Where one turn sends some rows of the set: a few examples, then the rows asked:
K626: [  7.2   9.2  24.4  29.9  -3.0   2.0 -25.0  14.1  10.8 -23.7 -43.3   9.9]
K776: [-12.9  -6.0 -33.0 -22.7  39.7  -6.5  -1.1  27.6   4.2  -9.3 -29.0  -2.7]
K412: [ 10.0   5.3   3.0   5.1   2.6  -9.7 -48.5  12.8   6.6 -37.6 -23.5 -13.5]
K656: [-14.9   3.3 -29.0 -32.8  34.6  -6.2 -26.1   4.8  -0.1 -12.1 -17.3  -5.4]
K827: [ 24.2  -1.5  24.7   5.3 -21.7  -0.4  20.4 -22.9 -10.6  11.0   8.3   1.8]
K265: [-10.2  -0.2   7.0  -4.2   0.6 -23.8 -40.9  16.5  17.7 -42.7  -8.8 -22.9]
K831: [-14.4 -28.4  -1.8  12.6  12.0 -17.0  33.3  36.7  28.7  -3.6 -18.4   2.0]
K640: [-32.1   4.8  36.8  20.1  -7.3 -14.7 -19.0  27.5  15.9 -34.3 -23.3   3.8]
K897: [-26.1   2.4 -25.1 -34.5  33.2  -9.6 -25.8   9.2  -0.4 -15.0 -12.4  -5.8]
K392: [-20.4  17.3   6.4 -29.4 -26.5   3.8 -36.4 -12.0 -15.1   3.1  -6.3  -1.0]
K421: [-13.8  -3.5 -30.6 -18.1  39.7  -1.2  -5.3  30.7  -4.8  -9.2 -33.1   4.4]
K11: [-26.1  -3.9 -25.8 -19.8  38.3  -4.7  -5.2  35.5  -5.7 -12.9 -28.4   4.6]
K449: [-17.1  -4.5  23.3   6.7  -6.5 -29.9  -3.5  12.5  46.2 -29.2 -13.5 -18.6]
K936: [-10.3   4.9  10.9   3.8   0.4 -14.7 -49.1  21.0   3.4 -42.7 -16.5 -11.8]
K590: [ -9.6 -12.1 -12.6   1.1  35.4  -1.5  33.4  41.2  11.6  -0.5 -24.1  -0.8]
K146: [  9.7 -24.6  -7.9  20.4  14.5  -4.4  28.1  29.5  22.8   2.5 -32.1   7.8]
K441: [ 15.2   0.4  21.7   9.2   3.3 -37.8  36.5  32.4  -3.7 -11.8  15.0  -8.3]
K562: [  5.6   3.5  36.8  13.0 -23.2   6.8  10.9  -8.9 -30.8   5.7   5.3  16.5]
K775: [-12.7  13.2   0.0 -36.8 -25.9  -3.4 -28.3 -19.8   1.5   5.4  -0.6 -12.9]
K684: [ 37.8   3.9  15.5  15.8   5.7 -26.3  32.2  25.1  -8.6  -6.4   2.5  -3.7]
K954: [-16.5   6.0 -25.8 -28.7  34.6  -1.0 -30.8   8.2  -8.2 -12.8 -21.2   0.3]
K423: [ -6.5  16.0   0.2 -30.4 -24.9   4.9 -34.1 -19.6  -7.9   6.6  -8.9  -5.2]
K365: [ 26.9   8.9  24.0  23.5   5.3 -18.5  23.6  35.0 -26.2  -9.2  -2.6   9.4]
K989: [-27.0  13.8   6.1 -35.8 -27.0  -3.6 -31.1 -12.6  -5.7   1.5   1.7  -8.0]
K115: [-15.8  -8.5  -7.2   6.2  34.7   3.3  28.0  47.2   1.3  -2.4 -27.1   7.5]
K80: [ -1.6   7.1   7.4 -13.4 -35.3 -16.6  20.8 -24.4  -8.9  17.6   9.7  -5.0]
K320: [  7.7  12.8   9.1  -3.0 -34.0  -2.6  11.4 -23.3 -24.5  19.9  -2.6   7.5]
K594: [ 12.3  17.3   7.3  -2.3 -40.8   4.1  13.6 -17.7 -10.8   9.8  11.1 -10.5]
K207: [-24.8  -6.9 -28.5 -24.7  38.1 -10.2  -0.1  33.0   2.9 -12.3 -24.3  -2.4]
K920: [-19.0  -1.7  42.2   4.2 -25.7  -8.8  18.3  -2.9 -20.5  -0.4  21.1   7.4]
K282: [  1.7  21.9  15.9   4.5 -41.0  11.5   4.6  -8.7 -27.8   6.9   6.2   1.2]
K467: [  4.0   5.4  30.7  16.9   3.0 -29.7  27.5  42.5 -21.2 -15.2  10.3   4.6]
K353: [ -3.9 -19.3   2.1  27.9  13.2   3.2  18.6  40.2   3.6  -1.1 -36.8  22.0]
K988: [-27.9 -23.4   8.3  20.6  11.3  -9.3  24.2  47.4  10.2  -7.1 -23.1  15.5]
K971: [ -9.8  13.6  13.7  -9.2 -42.7  -6.9  17.4 -10.5  -6.3   4.2  22.7 -14.7]
K932: [-19.7 -11.1  -8.2   2.2  34.1  -2.2  32.0  46.6   8.3  -3.1 -21.9   1.9]
K564: [  9.7   0.6  -1.4  -2.1   2.6 -19.6 -40.7   8.5  21.0 -37.3 -15.8 -24.9]
K823: [-15.9  14.4  19.5  -1.8 -36.0  -4.4   7.7 -10.8 -34.8  13.8   2.4  14.0]
K384: [ -6.0  -9.3 -11.5   5.5  35.5   5.0  29.3  41.8   5.3   0.3 -29.8   4.8]
K854: [ -0.6  -6.7  30.3  -4.2 -24.0 -15.1  27.5 -16.2  -0.6   4.2  24.1  -6.6]
K518: [ 22.3   0.8  11.2  16.4  -2.4 -12.5  -9.5  -1.1  40.6 -19.1 -33.3 -12.6]
K453: [-25.7   8.6  18.7 -11.8 -37.3 -17.9  17.1 -11.8 -19.0  11.5  14.9   2.0]
K704: [-19.9  18.6  22.2  -1.0 -43.4   1.0   8.8  -1.3 -23.0   1.5  17.9  -2.3]
K43: [-27.9   5.1 -22.2 -30.2  33.1  -4.9 -30.2  13.0  -8.6 -15.7 -16.0   1.0]

K353 goes to K146
K282 goes to K594
K562 goes to K827
And these:
K590 goes to K932
K564 goes to K265
K392 goes to K423
K897 goes to K43
K421 goes to K776
K626 goes to K518
K684 goes to K441
K80 goes to K453

